In the rows, zero is written as 128.
name the system of each run
run 1, kavab (8 x 26)
[[141 112  97 112 124 120 143 144 113 117 100 148 148 149 171 167 127 134
  122 129 126 148 148 150 126 106]
 [133 153 150 142  93 133  96  92 123  87 117 137 124  97 125 133 131 139
  107 152 102 140 134 123 141 127]
 [119 133 137 118 127 117 132 122 141 160 156 125 130 115  82  96 144 114
  152 149 145 103 123  99 116 132]
 [126  93 107 109 129 121 159 149 105 156 114 111 134 158 126 153 140 140
  120 104 149 124 123 133 112 113]
 [132 123 125 136 100 117 116 125 126 105 101 166 126 121 157 152 110 144
  113 141 108 145 158 155 148 123]
 [140 157 137 117 113 124 104 102 127 109 153 126 144  96 110 109 147 114
  136 161 120 135 120  96 118 119]
 [107 115 139 120 124 123 160 131 118 165 126 110 115 148  86 120 148 142
  115 120 152  98 120 114 117 137]
 [138  94  99 117 121 117 136 146 127 141 101 151 140 139 147 154 112 126
  145 133 132 132 151 155 133 103]]
run 2, toso (8 x 26)
[[131 105 118 113 119 123 182 155  61 131  92  61 134 179 127 178 147 156
  102  72 165 139 119 123  55  94]
 [113  81 132 156 101 119  78 116 162 122 132 211 114 109 153 138  86 152
  104 148 102 127 163 178 227 145]
 [172 219 103  82 134 132 134 108 119 104 125 100 162  91 126 105 175  83
  177 176 100 159 103  74  59 105]
 [ 71  71 191 163  91 112 149 130  99 156 138 107  86 166  61 133 125 188
   63  85 182  76 138 125 131 146]
 [159 108  50  86 166 146 133 143 186 164  87 189 161 125 177 137 120  76
  194 176  96 129 146 164 183 111]
 [148 166 148 128  70 107 113 113  39  70 132  66 121 102 126 159 143 176
   82  94 113 188  99 103  47 107]
 [ 76 104 171 156 121 109 120 114 193 161 165 213 113 131  86  81 119 124
  118 182 155  60 176 129 206 167]
 [182 147  52  57 167 174 174 131 109 148  60  55 170 142 140 156 183  84
  180 132 111 145  82 105  77  78]]
run 3, Tivum (8 x 26)
[[154 156 103 126 121 136 134 137 105  98  70 117 120 124 177 163 115 139
  129 111  88 170 126 157 105 120]
 [108 137 181 178 112 118  84 114 146  92 171 151 113 108 118 103  97 131
  116 134 137 121 149 128 149 145]
 [134 140  99  82 162 134 153 129 137 170 162 113 152 130 105  99 180  99
  149 145 137 116  93  88 122 133]
 [126 102 132 145 130 145 158 147 105 122  67  92 115 171 141 169 111 149
  112  83 142 123 137 155 107 114]
 [140 113 116 142 116 116  73 128 150 111 159 176 132  92 158 125  88 123
  144 140 105 153 139 156 171 126]
 [125 202 143 117 136 121 152 120 115 118 155 108 123 119 118  93 170 123
  119 136 122 137 106  84  85 159]
 [107  70 147 144 152 155 145 133 142 143 109 109 139 181 109 139 124 119
  120 113 176  78 142 135 152 109]
 [166 118  69 100 126 130 104 139 123 145 117 131 129  90 159 143 109 128
  162 118  79 174  99 156 137 116]]
run 4, mim (8 x 26)
[[137 103  93 108 114  61 113 169 137 160 196 193 148 107 143 114  97 114
  175 145 146 152 154 139 114 112]
 [118 164 134 108 156 154 148 101  99  88 157  98 152 159 155 135 207 136
   50 119 127 143  90  89 144 151]
 [110 133 177 181 114 154 125 111 174 118  44 144  94 131  99 120  80 117
  153 157 124  74 179 158 147 129]
 [177  82  65  80 117 110  92 144  98 167 164  90 158  85 113 140 122 118
  185 114 123 168  79 120  94  71]
 [ 78 167 151 144 135  94 188 157 109 133 162 159  86 170 159 116 152 175
   49  89 134 139 134 132 127 212]
 [143 120 136 130 142 164  98  89 179  76  99 160 195 138 137 134 131  61
  162 207 150  91 180 117 168  70]
 [152 124 115 123 103 157 107 114  79 153  92  36  78  80  92 145 124 175
  123  69  70 159  45 133 107 133]
 [ 91 131 142 147 122  45 164 189 154 168 186 216 110 147 130  86  88 124
  158 139 177 112 197 142  94 160]]
run 5, boto (8 x 26)
[[132 129 112 119 131 104 178 158 138 113  75 181 167 181 166 154 118  92
  161 172 164 112 213 145  93  86]
 [141 103 126 129 103 171  69  76 100  90 117  98 121  96 139 167 146 171
   58 108  74 162  76 138 201 128]
 [107 189 159 137 101  78 148 137 156 172 147 165  89  93  64  59 116 117
  182 173 131  97 159 104  75 163]
 [152  62  87  79 140 141 137 129  81 106 135  85 212 180 148 190 173 112
  111 121 183 140 121 105 111  41]
 [ 84 130 148 159 106 131 150 124 144 175  83 169  38 122 118 120 112 196
   68 108  73 109 125 176 203 221]
 [181 175 119 114  97 102  94 117 134  69 114 151 185  91 133 124 105  64
  218 206 133 147 185 103  51  45]
 [104  76 134 104 123 141 123 103  71 155 201  65 121 137  91 142 200 194
   20  68 141 138  38  91 175 157]
 [ 99 157 135 142 127 101 206 164 194 184  39 214  95 159 113  99  93 100
  192 187 139  61 226 162 110 152]]
run 6, toso (8 x 26)
[[133 135 120 142 140 128 120 149 123 138 137 112  97 113 144 120  99 139
  138  85 106 152 104 151 121 152]
 [123 145 142 146 151 114 124 143 137  96 178 145 146 145 160 113 120 105
  129 124 155 138 147 121 119 132]
 [123 136 137 138 165 174 126 114 137 119 128  85 126 138 132 120 146 119
  111 106 121 118  92 120 152 146]
 [128 135 141 165 145 128 125 156 145 128 118 120 101 128 138 114  76 116
  164 101 130 127 140 154 108 137]
 [139 114 116 125 155 126 104 139 122 113 196 117 155 131 153 120 132 110
  128 105 145 151 104 117 132 120]
 [108 168 148 153 158 147 149 131 141 118 124 122  98 143 149 110 134 135
  100 104 112 127 117 135 140 182]
 [138 122 143 159 162 151 110 138 150  98 128 106 148 144 141 123  91  86
  170 118 154 115 143 135 116 101]
 [133 118 117 130 147 136 103 138 118 144 175  93 111 106 131 114 122 140
  122  78 112 154  71 130 139 152]]
run 7, Zege (8 x 26)
[[148 168 148 128 118 131  81  86 151  70 155 147 173  94 122 107 140  84
  153 195 128 129 147  92 126  95]
 [111 103 134 101 123 142 165 115  92 174 119  64 120 150  64 133 183 156
   93 109 150  96  84  92 114 128]
 [114 102 120 144 109  92 152 167 156 161  86 195 107 145 137 133  72 129
  165 142 140 108 194 178 126 128]
 [166 124  90  88  95 111  78 107  85  88 167 132 173  90 159 160 154 138
  109 142 101 192 104 113 131  89]
 [ 88 178 192 156 104 136 148  92 140 133 107 126  81 121  70  94 154 155
   87 148 118  83 132 104 139 182]
 [147  77 100 100 144 126 139 144 141 144 111 128 191 157 119 145 125  78
  192 162 183  97 164 122 104  50]
 [125 101 101 108  73  97 132 137  71 167 123 126  79 103 124 160 132 210
   74  80  86 172  89 152 133 157]
 [117 183 171 160 111 104 108 111 176  79 139 209 141 113 136  93 109  91
  149 207 132 110 203 120 134 132]]
run 8, kavab (8 x 26)
[[104  90 130 136 120  87 107 144 143 141 197 194 134 130 139 116 111 137
  112 133 152 125 154 140 171 143]
 [149 184  93  81 153 146 167 120 112 115 104 110 159 139 156 135 189 107
  125 150 108 146 109 101 103 126]
 [107 108 185 182  97 146 118 112 130 113  73 107  92 134  88 139  91 150
  116 118 137  90 153 147 133 123]
 [151  93  78  91 132 104  91 141 146 171 190 159 151  86 127 109 118 105
  179 145 120 147 107 131 148 111]
 [113 176 143 123 122 109 178 139  76 105 135 105 119 159 147 139 168 161
   69  99 135 152 122 108  75 154]
 [114  95 146 150 136 159 122 107 178 118  77 166 143 151 125 134 112 102
  136 171 142  75 177 150 190 111]
 [176 135  84  92 111 129  95 124 102 154 134  80 122  63 108 126 129 130
  173 118  82 173  64 118  96 106]
 [ 77 129 184 166 110  76 153 152 111 119 179 162 104 164 124 114 116 163
   75 104 178 116 170 125 107 164]]
run 9, mim (8 x 26)
[[104 137 134 118 118  85 134 141 119 166 208 148 109 114 105  92 148 151
  107 118 137 134 109 105 124 172]
 [118 147 133 115 160 152 175 119 142 109  96 132 168 183 140 134 173  93
  117 165 159  92 158 106 130 117]
 [146  91 128 146  95 156  93 109 114 114  61 100 110 107 121 171  92 154
  126 114  96 135 122 163 150  98]
 [129 144 115 115  96  66 117 150 123 169 186 167 105  79 109  94 114 140
  158 137 114 154 123 124  99 148]
 [108 137 141 109 158 132 167 124 112 109 165 115 171 184 133 128 192 114
   84 136 180 110 131  83 120 125]
 [124 110 138 149 118 177 130 100 149 121  26 130 106 135 125 158 114 141
  114 142  98  97 147 165 181 125]
 [166 129 100 114  81  81  87 141 107 141 150 132 126  63 114 123  90 130
  189 137 105 172 122 130  76  94]
 [ 90 129 144 118 139 100 161 140 102 145 211 129 128 161 119 109 179 156
   62  99 168 125 107  91 126 170]]
run 10, Zege (8 x 26)
[[105 167 135 150 128  91 155 158 159 143 123 200  91 131 155 100  98 134
  138 139 114 127 173 158 129 182]
 [160 120 111 110 140 155  95 105 107  59 143 106 196 138 169 162 156  99
  116 143 139 157 121 108 133  70]
 [103 136 156 150 120 154 140 113 137 178  93  91  56 109  70 103 127 166
  112 100  96  98  90 134 149 184]
 [145 126 114 129 151  91 131 168 150 117 161 162 175 145 155 116  93  71
  202 151 179 127 181 127  79  85]
 [123 102 105 101 120 139 130 114  76 130 144 104 121 136 150 167 177 187
   35  83 101 166  67 130 174 152]
 [118 191 168 177 133 142 131 119 193 111  68 169  96 114 123  87  83  91
  179 175 106  89 185 147 128 154]
 [165  70  94  87 141 133  95 130  81 118 191  54 196 131 122 157 154 107
  142 100 171 156  78  91  95  51]
 [ 74 153 152 155 120 112 181 148 144 191 107 170  36 136 117  99 122 188
   78 100  95 106 128 161 163 237]]
run 11, boto (8 x 26)
[[121 108 136 120  89  91 139 131  97 108 132 154 152 149 130 158 137 146
  100 145 161 131 169 122 108  98]
 [122 115 115 103 106 144 124  93 133 145 102 152 128 113 111 139 164 149
   96 161  97 117 119 127 189 137]
 [135 160 144 124  79 107 142 118 108 128  88 120 114 109  90 130 132 139
  140 156 121 123 147 113  75 112]
 [122  68 123 107  90 104 113 118 102 142 159 139 152 131 100 152 147 150
   99 138 157 124 132 115 146  95]
 [119 148 109  96 104 118 170 122 126 163  78 166 111 127 119 134 164 152
  108 159  97 121 138 132 144 152]
 [136 128 156 138  75 120 111  99 102  85  94 126 144 122 108 156 127 138
  114 159 137 126 160 117 107  83]
 [121  92 114  95  90 112 114 106 117 178 149 139 123  98  76 125 158 157
  110 148 118 118 103 113 162 130]
 [123 152 121 103  94  95 181 137 105 139  86 151 132 148 120 144 156 141
  124 160 137 122 167 118  81 119]]
run 12, tupo (8 x 26)
[[133 124  95 117 178 141 141 148 169 142 129 159 146 145 167 116 121  88
  164 138 127 122 137 146 156 134]
 [145 171 141 141 110 127 115 122  91  84 123  87 117 108 140 138 125 143
  116 105 106 167 109 118  80 125]
 [ 97 105 159 166 142 135 115 128 169 133 148 163 111 140 124 107 102 126
  117 127 143  95 149 147 184 157]
 [162 162  93 105 173 149 140 143 126 126 126  84 151 128 150 119 139  85
  176 118 118 148  97 114  84 113]
 [102 122 169 176  99 118 120 131 108 103 120 130  84 134 136 142  97 177
   71  86 121 138 140 156 139 157]
 [141 134 105 120 179 144 116 134 183 125 151 161 165 129 158 102 122  65
  180 163 131 120 141 129 156 124]
 [135 170 148 142 117 137 129 124  83 108 124  56  97 112 116 127 135 155
  109  83 107 157  84 112  74 142]
 [ 96  90 151 170 150 131 129 146 173 131 128 179 118 165 148 121  87 121
  122 123 156  92 176 167 184 150]]
run 13, Bogo (8 x 26)
[[127 125 124 111  74  69 131 143  84 157 162 133 112 100  95 128 131 168
  122 121 131 152 120 114  81 126]
 [102 119 132 108 138 125 171 120 133 129 131 165 160 180 131 135 178 125
   87 161 166  95 161 109 154 131]
 [150 127 126 133 113 177 112  93 131 104  37 103 125 113 125 159 124 130
  132 146  89 121 124 148 151 102]
 [126 118 145 143  68  72 101 141 115 148 150 154 101  84  89 114  83 152
  153 135 130 136 151 135  94 119]
 [123 116 102  71 126 107 161 123 105 151 165 141 175 154 114 133 200 124
  102 158 161 120 125  85 125 112]
 [114 137 146 145 118 167 158 104 129 109  27 122 106 157 134 162 139 152
   84 132 105 103 149 151 156 139]
 [150 106 135 144  80 107  68 118 144 120 123 154 133  77 104 127  73 115
  183 166 123 127 162 141 124  82]
 [127 128 107  74  88  83 150 127  73 168 173 117 135 114  88 129 188 166
   98 131 134 146  95  86  92 127]]
run 14, Bogo (8 x 26)
[[163 134  98 104 115 156  87  90 128 101 105 127 151  88 146 147 142 119
  132 158  80 156 106 129 162 102]
 [106 161 174 155  89  93 137 131 112 139 138 124  82 109  81 101 116 158
  121 120 132 120 136 115  83 155]
 [126  74 102  94 153 133 142 134 143 159 145 139 177 163 118 134 155  97
  144 151 174  95 138 115 150  92]
 [142 149 109 122 106 143 142 122 100 114  54 116 101 123 157 168 132 164
  100 112  75 160 117 156 128 137]
 [113 130 173 168  98  93  90 123 147  97 170 175 132 110 113 103  90 118
  143 160 156 114 180 124 126 119]
 [144 114  89  65 133 146 138 106 105 171 139  85 152 116  90 128 196 127
  124 138 119 127  67  87 133 112]
 [ 98 142 156 165 118 117 182 155 130 129  59 150  83 171 140 142  99 156
  109 111 134 106 181 165 111 157]
 [163  85 108 116 116 132  57 107 138  93 157 145 189 100 140 146 115  94
  158 168 136 143 138 124 157  59]]
run 15, tupo (8 x 26)
[[135 138 142 169 100 147  73 104 147  98  91 154  84  79 151 135  80 155
  115 128  57 152 128 175 187 156]
 [134 156 145 148 162 103 105 152 162 131 207 127 140 104 113  66  93  73
  208 133 161 122 135 104  82 126]
 [106 133 146 142 175 164 162 134  96 113 143  55 115 181 147 138 165 152
   60  52 147 133  76 116 125 164]
 [131 140 115 157 150 155 138 142 181 111  39 184 109 141 192 145  77 113
  152 141  89 123 178 197 172 145]
 [172 159 134 146 120 117  45 119 114  70 200  91 148  61 137 107  92  99
  176 117 116 185  97 105  81  94]
 [ 67 146 176 167 166 130 166 146 148 163 183 124  74 161 112  79 139 157
   77  76 151  95 108 123 152 224]
 [157 148 100 131 202 188 165 146 157  86  45 104 170 184 198 155 116  59
  177 129 136 121 154 151 112  92]
 [150 127 136 166  81 126  43 117  97  88 144 108  81  54 149 145  70 179
  106  77  61 198  87 166 144 141]]
run 16, Tivum (8 x 26)
[[104 133 131 117 132  74 173 168 125 182 183 147 115 145 101  92 137 131
  141 120 168 114 138 108  85 153]
 [140 100 101 101 147 151 148 125 109  95 105 121 184 179 171 178 164 116
   98 134 151 131 139 126 142  84]
 [134 145 136 157 114 161  97 105 147 118  69 130  80  88 136 130  94 148
  126 121  60 138 115 168 172 158]
 [128 152 153 141 115  80 109 141 134 134 196 135 129  98  91  81 105 104
  181 143 160 125 143  98  69 120]
 [110  97 111  88 148 133 169 129  94 145 155 108 156 179 129 149 197 148
   64 109 160 120 100 101 144 131]
 [138 127 111 145 139 165 139 132 164 121  24 146 112 139 166 155  90 117
  154 138  92 117 161 184 157 124]
 [151 144 152 150  86 103  50 111 111  92 188 110 124  55 107 107  94 131
  151 127 114 167 108 110  98 110]
 [ 81 140 137 110 149 103 193 147 130 180 178 149 116 168 108  95 182 147
   84 120 164  97 126 100 133 189]]

runs to name
run 17 (2 x 26)
[[118 147 115 117 139 107 142 143 108 107 172 154 135 146 181 135 153 146
   78 108 125 167 123 128 136 158]
 [122 169 152 144 152 168 146 105 158  96  73 128 134 146 137 121 140  99
  130 161 120  99 152 125 142 134]]
  kavab
run 18 (2 x 26)
[[104 142 167 115 116 138 179  96 129 135  84 115 148 166  62 121 183 113
  116 185 174  58 160  80 106 107]
 [149  34  85  92  82 142 104 111 108 181  67 113 129 105  85 178 120 156
  136 135 109 117 109 151 170  77]]
  Tivum
run 19 (2 x 26)
[[120  79 104 102 134 145 113 116 120 182 162 108 116 113 102 126 158 160
   93  98 112 128  63 125 188 153]
 [121 184 135 138 121  96 184 161 139 131  80 164 110 147 141 117 108 117
  163 150 133 119 187 140  67 140]]
  boto
run 20 (2 x 26)
[[148  96  94 121 117 140  93 122 139 132 106 153 128 101 154 151 105 136
  135 130  88 150 122 166 179 118]
 [139 189 138 123 101  95 124 124 108 101 154 133 129  97 126 110 140 128
  136 148 116 158 131 100  75 132]]
  toso
run 21 (2 x 26)
[[119 118 145 148 125 102 130 156 114 149 162 105 106 128 105 111 102 137
  144  92 153 128 121 127  85 132]
 [121 103 106 115 155 129 139 143 133 126 152 155 153 160 169 141 144 123
  104 120 143 132 133 137 164 132]]
  kavab
run 22 (2 x 26)
[[146 111  75  67 115 121 117 109 135 185 144 152 146  86  97 118 169 123
  150 174  98 130  94 110 165 120]
 [118 156 151 136  86 105 179 137  86 122  65 113 104 151 110 152 133 162
  110 123 135 124 159 128  57 124]]
  Tivum
run 23 (2 x 26)
[[121 158 112 108 149 122 166 141 144 169 128 138 116 131 121 100 152 118
  143 137 120 117 119 119 121 161]
 [135 106 135 144 136 141 131 141 115 103 105  96 141 159 140 155 110 121
  132 104 155 126 139 139 105  94]]
  kavab
run 24 (2 x 26)
[[112  69 139 153 122 105 140 158 161 145 106 177 142 167 120 138  77 107
  170 149 188  81 207 158 130  90]
 [169 127  68  65 128 131 101 114  79 125 181  91 169  94 149 147 184 136
  112 117  98 192  53  97 126 106]]
  tupo
run 25 (2 x 26)
[[129 114 114 107  83 104 121 125  92 173 138 112  95  88  84 129 135 175
  114 110 102 147  89 124 119 141]
 [108 133 134 126 108  83 170 150 132 132 120 189 140 162 138 132 129 127
  126 161 163 112 196 132 107 123]]
  Tivum
run 26 (2 x 26)
[[ 94  71 139 134 172 147 153 136 173 163 142 147 147 185 111 115 136 101
  125 134 185  61 151 130 183 131]
 [175 134  61  93 134 148 135 142 105 146  66  95 122 105 165 161 123 133
  160 103  68 177  88 158 109 113]]
  kavab
run 27 (2 x 26)
[[114 142 163 160 105 120 137 128 134 120  94 138 104 132 109 125 104 135
  134 137 134 106 163 138 110 130]
 [153  94  97  99 114 123  95 120 116 134 150 126 161 106 125 142 136 121
  141 140 126 146 110 121 139  90]]
  boto
run 28 (2 x 26)
[[127  96 111 115 175 154 105 115 166 117 176 158 181 146 158 120 150  87
  123 153 147 116 128 122 201 119]
 [149 182 116 125 152 168 151 129 117 133  68  61  94 115 131 123 135 129
  146  96  78 145  80 132  94 151]]
  Tivum
run 29 (2 x 26)
[[110  93 121 129  59  80 111 129 111 160 131 192  85  96 120 144 107 198
   84 130  95 147 140 165 173 157]
 [138 187 134  93 120 109 148 102 136  99 134 157 183 131 114 110 182  82
  148 213 152 114 167  71  89  97]]
  Bogo
run 30 (2 x 26)
[[130 164  98 102 134  72 142 160 123 139 200 179 140 118 166 103 141 123
  137 137 127 167 132 118 101 153]
 [104 145 164 140 148 164 156 103 115  80 111 104 147 184 139 144 178 131
   59 127 152 103 136 105 145 135]]
  toso
run 31 (2 x 26)
[[121 114 132 113 109 139 111  90 130 119 136 152 148 123 116 137 164 135
   90 163 124 116 129 114 180 124]
 [131 152 129 112 102 128 152 115 119 155  78 112 109 114  84 122 146 137
  142 151 110 111 124 116 100 127]]
  boto
run 32 (2 x 26)
[[ 82 138 157 164 178 147 172 149 194 178 121 151  83 161 116  80 115 117
  135 115 140  69 141 147 167 201]
 [180 118  66 101 170 141 127 161 113  94 115 103 186 148 204 167 115  80
  178 110 133 176 126 145  90  66]]
  Zege
run 33 (2 x 26)
[[144 135  95 118 120 108 124 146 130 134 123 161 123 109 167 136 112 134
  139 126  97 163 134 154 133 136]
 [126 163 160 144 124 130 116 111 118  75 153 116 143 131 134 122 142 120
  107 134 140 135 134 101 110 124]]
  kavab
run 34 (2 x 26)
[[111  66 129 137 138 125 112 138 165 171 153 158 129 134 106 114 102 118
  146 132 154  91 141 147 179 126]
 [156 170  77  81 128 109 155 144 100 132 118 130 141 117 164 139 156 129
  137 134  96 174 112 123  88 128]]
  Zege
run 35 (2 x 26)
[[ 99 135 170 155 129 125 149 132 127 133 135 112 105 149  98 111 130 139
  110 114 155 100 133 117 114 150]
 [148  89  95 112 138 136 120 138 143 146 109 138 152 132 138 143 112 105
  168 141 132 124 136 146 141  91]]
  boto
run 36 (2 x 26)
[[139 155 112 118 115 102 132 147 102 151 147 111  99  96 123 114 127 150
  137 101 102 163  95 125  87 150]
 [101 135 163 155 139 117 130 129 142  89 163 165 145 161 150 119 128 117
   99 138 164 113 171 122 144 139]]
  Zege
run 37 (2 x 26)
[[126 159 100 109 158 125 158 145 139 128 134 164 133 146 182 124 149 121
  116 129 109 148 129 137 142 163]
 [132 152 165 166 145 162 101 110 132  68 128  90 135 131 140 124 114 107
  125 116 131 128 125 121 124 120]]
  Bogo
run 38 (2 x 26)
[[124 158 116 112 171 140 158 137 134 129 144 120 141 150 150 113 160 106
  125 124 132 129 113 113 122 150]
 [119 116 156 167 137 152 124 130 127 101 101 102 113 151 138 142 101 133
  113  95 136 119 135 149 133 127]]
  toso
run 39 (2 x 26)
[[143 167 143 121 128 123 107 105 114  73 176 114 170 119 133 117 160 103
  122 152 142 146 123  82 101 107]
 [ 95 112 147 127 127 151 164 115 136 176  94 113  96 147  79 120 156 151
   99 124 130  80 115 123 157 160]]
  kavab
run 40 (2 x 26)
[[135 127  96 109 126  98 186 180 119 196  84 118 102 139 112 129 106 131
  185 109 135 122 138 145  58 124]
 [131  89 134 135  93 102  91 124  89  63 165 155 167 140 170 173 120 150
   75 122 151 163 156 136 140  89]]
  Tivum
run 41 (2 x 26)
[[126 162 133 143 184 171 137 127 190 149 112 116 113 125 118  82 122  79
  180 142 115  93 118 126 147 160]
 [153 106 110 143 166 146 126 166 116 114 121  71 140 149 162 148  89 103
  166  71 148 151 113 148  83  94]]
  mim
run 42 (2 x 26)
[[138  84  76  70  97 126 128 111  76 157 133 118 137 120 131 173 185 180
   62 112  97 163  76 126 168 124]
 [ 90 183 179 156  79  90 167 122 144 124  85 195  91 134 102 107 125 146
  114 180 129  91 205 128 109 162]]
  boto
